Each named turn below is shown by a few rows before and after it. Which turns, in which order, take the first row of each later pair to the second? The first pair is answered.
Q (before => after):
-3 -12 16 -8 6 3 -19 5 1 21 -13 -4 19 -10 => 0 -9 14 -11 2 3 -14 8 1 23 -13 -7 21 -9
-1 7 -6 -9 5 0 6 1 0 -2 8 2 1 3 => -3 6 -7 -8 3 1 4 1 0 -3 7 7 0 7
26 -10 -27 -13 -37 11 0 -1 -21 13 -15 7 -4 5 => 14 -23 -23 5 -27 10 -27 -9 -15 3 -12 22 -17 7
B (before => after):
-13 6 14 -11 7 18 -3 19 7 -21 4 -2 15 19 => -6 -8 7 -9 -4 23 -14 24 -4 -3 -11 -2 21 20
-23 0 -17 -17 -17 1 -8 9 8 2 2 29 3 8 => -23 10 -4 -4 -13 -7 -20 3 21 -18 10 -2 -1 18
4 -1 0 -13 -2 -6 -1 11 -1 -1 -12 -25 7 1 => 1 1 -7 -23 1 0 13 15 -3 2 -8 -2 7 -8
15 11 -2 -12 -17 4 16 -11 4 -27 10 0 -33 -6 => 25 -8 -5 -2 -31 6 -9 -11 -6 -7 -11 -16 -27 0
K (before => after):
-3 4 -3 -9 -1 0 14 -1 0 -5 4 12 -4 -8 => -6 3 1 -10 1 -1 14 6 -1 1 0 10 3 -7
-13 -21 0 16 9 -11 -23 -3 6 -11 8 9 -24 -15 => -26 4 2 4 -7 -3 -9 1 12 -34 15 0 -10 6
-5 -18 17 -4 28 5 -7 10 -7 12 1 30 0 -34 => -2 2 0 -8 11 9 -6 -13 1 -25 24 33 -28 -19
-16 25 1 -6 1 12 16 4 7 -20 11 19 8 15 => -15 1 11 1 19 7 9 19 -1 14 -8 20 25 -1
S (before => after):
-10 8 -4 -6 9 5 7 4 11 1 8 17 0 -8 => -11 5 -8 -7 6 6 3 2 8 4 7 22 -2 -5
7 -11 1 20 14 6 -9 0 5 -5 -6 -3 -26 -14 => 6 -8 5 19 19 3 -5 1 8 -6 -6 -5 -23 -15
10 13 -5 -9 -14 -1 15 -1 3 -19 14 11 -11 -15 => 9 15 -2 -12 -10 -1 19 1 3 -15 14 12 -7 -16
U (before => after):
2 4 0 -5 -11 1 9 9 -5 9 -9 -13 15 10 => -8 6 5 -4 -9 2 6 10 1 -1 -6 -11 17 15
-3 -5 2 5 -6 -1 -4 0 -24 20 -7 -1 15 21 => -13 0 6 7 -3 -1 -7 1 -20 12 -5 2 17 27
-20 -5 9 3 2 3 -11 6 1 7 -12 -8 5 8 => -17 -7 11 8 6 1 -14 3 1 7 -10 -11 0 4

Between the rows of a pair lie two turns.
-10 1 24 21 33 -29 -11 -22 39 -22 18 -16 -20 -9 => 8 1 24 16 31 -35 -1 -18 32 -10 13 -37 -16 -17 -> K then U
-8 12 20 0 -2 -2 4 23 2 10 -16 -35 40 13 => -13 -2 10 -10 2 6 13 29 -7 27 -20 8 42 -1 -> U then B
-1 6 8 -13 17 4 23 17 -1 18 -9 -1 20 -15 => 15 -5 -12 -11 7 6 19 1 -9 22 -6 16 -6 -22 -> K then U
4 -22 2 -10 0 -3 -7 3 -18 24 -7 20 7 -10 => -9 -21 7 -7 2 -2 -15 6 -13 15 -6 26 10 -4 -> U then Q
-4 -9 -5 -24 -15 0 14 8 -25 14 -5 -4 5 2 => -29 -10 2 -14 -11 5 -5 7 -15 -4 0 12 7 17 -> U then Q
-18 12 19 16 -6 -23 8 10 2 5 8 -25 18 17 => 4 -18 -13 16 -10 -18 0 -6 -19 29 1 21 -15 -7 -> B then K
-15 8 -1 -7 16 -1 8 4 13 -15 16 16 -2 6 => -10 -7 -9 -12 9 6 4 8 1 6 2 32 3 0 -> B then B
-4 -25 0 21 9 0 -28 -2 -4 12 -10 10 -5 -1 => -8 -13 9 27 15 -5 -29 -4 7 -5 0 -5 -11 5 -> B then B
1 7 -9 -8 2 13 23 -10 4 -11 10 30 -16 -17 => 15 6 8 15 -6 2 -7 -16 7 -14 -2 -36 -13 1 -> B then Q
13 7 8 -6 -14 1 -2 0 -1 3 -3 -14 -20 13 => 6 0 -1 -9 -13 7 -4 -1 -5 8 -3 15 -24 8 -> B then Q
-8 19 -12 -9 -8 4 14 -14 -5 -32 17 21 -14 23 => -21 2 -1 -13 -9 11 8 15 -19 6 -14 20 30 23 -> K then S
-5 10 -8 -3 -20 4 5 2 -2 -15 7 -4 -2 15 => -17 -1 5 0 -7 3 -3 16 -4 -1 -5 -5 17 10 -> Q then K
-32 -8 17 17 9 6 -6 19 6 -9 -4 5 9 13 => -18 -11 14 26 16 -1 -13 4 9 -18 7 1 -17 6 -> U then K
19 -6 9 11 12 -10 -6 -12 -1 5 2 -19 -23 -7 => 18 -11 -10 -6 -17 7 -1 -1 -17 21 -14 0 -8 1 -> K then B
4 -2 2 -3 -18 13 -3 6 -6 14 -21 -5 12 -1 => 4 -4 -7 -2 -22 15 -5 0 -8 8 -18 8 2 0 -> K then U
-4 -14 15 4 -9 4 -9 3 -12 11 -9 6 6 0 => -6 -8 22 10 -8 0 -14 1 -5 -1 -3 -9 3 6 -> B then B
-16 -6 -1 -29 -3 23 19 22 -5 -21 8 -5 12 9 => -25 -10 8 -21 12 23 11 22 2 -27 12 1 11 7 -> U then S
14 6 16 4 11 -18 5 9 7 0 -1 -39 11 -5 => 19 -2 -1 -14 4 -8 23 17 -8 22 -10 -6 17 -18 -> U then B
17 -11 -14 4 -7 0 -9 1 -14 21 -23 -22 6 7 => 10 4 0 10 2 -8 -7 -6 3 -6 -5 -42 0 14 -> B then B
-7 -37 10 17 9 -10 -28 10 -3 26 -7 3 -6 -13 => -20 0 15 -3 26 -10 19 11 15 -6 27 21 -11 -19 -> U then B
-17 -3 -16 -7 -36 27 0 22 -3 9 -26 3 20 17 => -25 -26 -2 18 -2 18 -27 21 3 20 -29 15 11 1 -> U then K
9 -2 5 -7 27 -9 29 4 0 15 4 4 -10 -31 => 15 7 8 9 11 -14 5 -12 9 -10 11 -35 -23 -8 -> B then K
-7 -1 -5 -13 -4 -1 16 5 -6 5 -2 15 5 0 => -10 -4 -4 -10 -1 -1 11 3 -4 4 -2 20 3 -1 -> K then U
5 2 -8 5 -20 -2 -38 -19 -2 -7 6 -1 -43 5 => 11 -10 -14 -6 -5 0 -19 -9 -13 23 0 29 -37 -21 -> Q then B
14 25 -2 -14 -33 -3 20 -1 -2 -14 -8 -29 8 17 => -8 24 -3 -21 -33 7 19 8 -1 -18 -10 -2 20 25 -> B then U
3 23 -14 -14 -26 2 7 -2 -1 -9 -1 -17 4 25 => -10 12 -12 3 -17 3 -19 -11 5 -20 4 -4 -10 30 -> Q then U
3 9 -3 6 -1 -4 -7 -3 4 -19 8 8 -1 7 => 14 -4 -10 8 -3 -4 -14 -2 -7 -1 -2 12 -2 0 -> U then B
-8 -7 5 4 -2 7 -20 -9 -3 -7 -5 17 -11 7 => -13 8 7 -3 -11 8 -11 -8 1 -19 -1 8 -4 17 -> U then K
-12 32 0 -13 2 6 28 2 11 -29 19 4 2 17 => -6 12 -16 -24 -8 17 32 9 -8 2 3 33 9 7 -> B then B
2 -9 -1 8 2 -6 -12 -4 -5 9 -10 6 -2 3 => 0 1 -1 2 13 -7 5 -7 0 0 5 16 -8 -4 -> B then U
12 10 -18 -8 -24 11 9 -6 -7 3 -6 5 -5 10 => 6 12 -1 -8 -17 8 13 7 -6 13 -14 -8 18 10 -> S then K
16 -22 8 27 4 -24 -12 -5 2 15 -9 -16 7 -17 => 5 7 -9 2 1 -16 26 -11 9 -14 21 25 -12 -22 -> B then K
-7 0 2 -8 16 0 19 7 11 -9 7 16 -17 -20 => -1 -10 11 9 -2 -4 -17 6 7 -5 -13 -31 -5 3 -> K then B
5 10 -5 6 -6 3 7 -13 -9 -10 14 0 -22 1 => -14 15 2 -3 -17 12 10 4 -9 -7 3 0 8 16 -> K then Q
-7 2 33 20 31 -11 -2 5 12 4 6 -31 15 -13 => 1 -16 8 -2 9 4 9 18 -13 40 -16 4 28 -22 -> B then Q
-18 -11 8 -4 18 -2 10 13 5 26 -10 31 28 3 => -23 -18 0 5 7 3 -12 5 5 16 -10 41 15 15 -> S then U
-8 10 -4 -7 -32 18 -17 19 -5 2 6 -25 -4 15 => -13 23 0 -11 -25 16 -6 17 4 -10 20 -21 -9 14 -> B then B
5 0 -11 -7 -17 7 8 1 -4 8 -6 8 0 7 => -7 -6 -2 -4 -8 6 1 8 -1 13 -11 12 10 5 -> U then K
-13 -8 7 -12 6 7 -24 11 -7 36 -31 -7 4 -15 => -31 -1 12 -12 6 10 -26 17 0 23 -27 -2 12 -3 -> U then U
11 -15 16 23 25 -10 -17 -12 4 9 -4 -14 -2 -23 => 28 2 -11 9 -11 -3 -2 -30 0 -15 11 -11 -24 -11 -> U then K
-5 -20 -8 6 14 -3 -15 -4 -12 4 4 46 -27 -6 => -9 -4 -5 12 -25 1 -35 -5 -8 -18 -4 -5 -9 36 -> K then B
-11 -10 17 -10 16 3 8 10 7 15 4 -7 -8 -12 => 1 -18 8 1 5 1 -10 -2 4 10 3 -13 -25 -7 -> K then B
0 -18 3 14 11 1 -14 -1 -5 13 1 5 -2 -1 => -13 5 4 0 -5 6 1 4 3 -9 8 -6 12 19 -> K then K
18 21 -16 -11 -13 -12 15 3 3 -17 6 -21 -4 -5 => 18 18 -21 -19 -14 -9 23 6 -1 -10 5 -6 -3 -11 -> B then B
0 -11 13 17 18 -12 -21 7 0 17 -10 -10 10 0 => 7 -1 12 4 10 -11 -2 15 -4 23 -11 -18 23 -1 -> Q then U
-1 -9 -4 3 -12 3 -9 4 -10 7 -5 4 3 3 => -8 -8 5 11 -1 2 -14 3 -3 2 -3 5 1 3 -> U then Q
6 -10 -14 11 2 -8 3 8 0 14 -21 -19 23 -6 => -15 -2 -7 9 1 -4 3 13 7 3 -18 -13 33 6 -> U then U
1 5 -4 -11 -9 18 -6 20 1 -5 -4 -2 -4 10 => 11 -5 -8 -3 -3 14 -14 13 -4 3 -6 5 -17 0 -> K then K
-1 5 1 -19 -5 8 15 10 -7 14 -8 10 19 3 => -12 9 14 -3 -3 3 -7 6 4 -5 -7 -14 21 19 -> U then B
14 -6 -15 4 8 -9 0 -15 5 0 19 12 -34 -23 => -14 23 -12 -13 -15 2 12 -2 13 -27 23 5 -5 11 -> K then Q
9 11 -10 13 -28 1 2 -4 -12 4 -14 -19 -6 5 => -10 18 -4 13 -30 5 1 0 -5 -8 -10 -13 3 16 -> U then U
-7 -15 9 6 -4 26 -19 9 -8 14 6 27 11 21 => -17 -5 19 10 11 21 -15 3 6 -5 21 27 3 22 -> U then B
-24 15 -10 -2 1 3 10 2 9 -16 3 32 -2 5 => -5 0 -4 25 -7 -8 -28 -8 6 -8 -13 -14 -8 15 -> B then U
8 20 11 -7 11 -4 15 2 11 -9 2 -16 1 -5 => 16 0 9 -2 16 -4 4 7 1 15 -13 -14 5 -16 -> K then B
-1 -3 19 6 13 -10 -7 7 -1 12 -6 -22 14 -10 => 23 -9 -1 4 -2 -7 -5 -8 -12 15 -3 -12 -12 -17 -> K then U
-16 -8 -2 13 -26 9 -36 -2 -1 -11 -12 -13 12 31 => -21 0 -21 -8 -25 18 -7 -4 -3 -15 4 39 -4 17 -> B then S
-10 -8 7 17 -20 7 -26 4 -19 10 -10 -10 7 14 => -4 -6 6 26 -13 1 -32 -8 -14 -2 2 -11 -14 9 -> Q then K
-10 27 -6 -6 -9 2 17 9 10 -9 5 -6 -2 8 => -6 23 -1 6 5 -8 7 0 17 -13 13 -11 -18 -1 -> U then U
14 -9 1 -17 15 1 15 11 -18 35 -14 -8 -34 -25 => 12 16 -6 -25 3 3 28 -3 -6 -1 8 -10 -51 -11 -> K then S
12 14 -12 -18 -36 -1 10 6 4 -4 -7 -18 5 21 => -5 -8 -6 -9 -27 3 -11 17 -1 14 -24 -2 21 21 -> Q then K
0 4 1 19 9 -1 -12 -8 15 -13 10 -3 -7 6 => 1 4 8 18 13 -4 -8 -5 15 -6 6 -14 1 4 -> K then U
-1 8 1 9 9 -9 -2 -2 12 -3 -7 -13 -5 5 => 5 2 -9 -1 -1 -4 8 5 -1 15 -18 -2 3 -1 -> Q then B
13 14 -14 -7 -24 -3 12 7 9 -4 0 -6 -11 7 => 18 9 -13 -6 -25 -3 8 10 5 6 -7 -12 -6 6 -> S then B
-14 18 19 -2 13 -25 -3 7 -2 -9 8 -26 9 5 => 11 -10 -17 0 -4 -17 -17 -10 -24 11 0 11 -22 -8 -> B then K
-8 13 -7 -7 -16 17 9 17 -11 8 -8 14 8 12 => 6 2 -17 3 -11 13 -1 1 -11 8 -4 25 -20 2 -> K then K
-12 1 17 4 41 -7 9 2 1 11 -6 9 4 -29 => -8 -8 12 5 36 -5 2 4 -8 25 -15 8 9 -29 -> B then B
-1 12 2 -22 11 -4 15 -2 -3 6 -1 3 17 -9 => 3 2 -1 -21 5 -4 5 1 -8 15 -13 0 19 -7 -> B then B
17 -7 1 5 16 -1 6 14 -3 16 -8 3 10 -12 => 27 -4 -9 12 4 -3 -4 -6 1 -6 6 -2 -18 -4 -> K then B
-5 -4 -7 -5 -22 8 -11 -3 -9 11 -13 -6 7 21 => -21 6 -6 -15 -9 13 4 1 -2 -3 2 19 7 17 -> U then B
2 -16 17 8 33 1 -34 0 12 6 -8 7 -5 1 => -2 4 2 -7 20 8 -14 -11 17 -22 13 29 -23 5 -> B then K
2 -16 -31 9 -40 16 -36 6 -21 26 -23 22 -2 15 => -12 4 -27 -4 -50 20 -26 14 -16 12 -20 11 17 30 -> K then K
-18 -13 -28 12 6 13 -30 -6 -6 4 -11 28 9 14 => -25 9 -26 10 4 11 -20 -12 5 -24 6 23 3 25 -> K then B
8 -7 -8 -9 -4 10 17 12 15 -10 8 19 2 4 => 18 -11 2 8 -4 3 -6 5 19 -14 2 -16 -3 13 -> B then U
7 1 4 -4 12 -9 0 -5 -2 15 -6 10 12 -18 => 6 10 10 1 16 -13 -2 -14 9 -4 5 -2 3 -12 -> B then K
-14 5 20 1 17 -6 2 8 13 -10 0 -8 6 -4 => -2 -16 11 8 17 -6 -11 6 2 12 -10 2 -1 -14 -> K then B
3 -11 6 5 -8 1 -17 9 -5 2 -13 -20 15 12 => -13 -5 -4 -11 4 8 8 12 -1 -3 1 31 9 0 -> B then Q
20 11 -24 10 -27 0 -28 10 -4 16 1 -19 -16 14 => 13 27 -15 11 -16 -5 -19 6 9 -8 20 -26 -21 16 -> B then B
10 11 -21 -5 2 -9 5 -26 1 -17 16 -9 -36 6 => 14 7 -29 -8 -7 -6 4 -25 -4 -9 11 -2 -35 4 -> U then Q
8 14 1 -3 -16 -3 4 -3 5 -11 6 -26 5 6 => 4 -9 -15 -2 -24 9 -10 -2 -9 6 -7 12 2 2 -> B then Q
9 -7 7 -6 24 -11 26 5 0 20 -3 11 7 -26 => 21 -2 13 4 17 -18 14 0 4 12 -6 -31 5 -16 -> B then U
-13 -26 1 18 -7 -1 -13 -3 -9 -6 13 0 11 0 => -18 -18 2 12 -14 0 -9 -1 -6 -13 15 -4 16 7 -> K then K
-6 0 3 -2 -18 17 -7 4 -18 7 0 -9 7 8 => -10 -2 8 -6 3 13 4 10 -17 15 5 7 9 -9 -> B then K
18 -3 10 -5 13 -14 17 2 11 7 10 -19 -3 -21 => 24 -5 -1 -11 1 -11 21 -3 5 9 10 -12 -11 -21 -> U then K
-34 -13 12 16 -9 -9 -40 -9 18 -5 0 -9 -8 29 => -43 4 14 5 4 -10 -18 -10 28 -22 20 8 -11 22 -> B then B
29 6 -8 2 -8 -13 7 -11 1 -15 1 -5 -16 16 => 22 3 -15 -11 -20 -3 10 -1 -7 -3 -10 12 -1 19 -> B then U
-11 1 18 15 12 -5 -21 0 8 -8 -3 -21 -1 7 => -9 1 15 17 9 -5 -22 -5 9 -12 1 -18 -8 7 -> K then K
-27 -3 2 1 4 0 0 -1 20 -24 20 43 -6 13 => -27 -11 20 13 27 -10 -6 6 23 -13 15 31 2 2 -> K then U
-14 -10 -1 12 30 -6 3 4 11 14 9 27 -6 -2 => -13 2 1 23 16 -9 -14 -9 20 -13 16 -4 -13 19 -> B then K
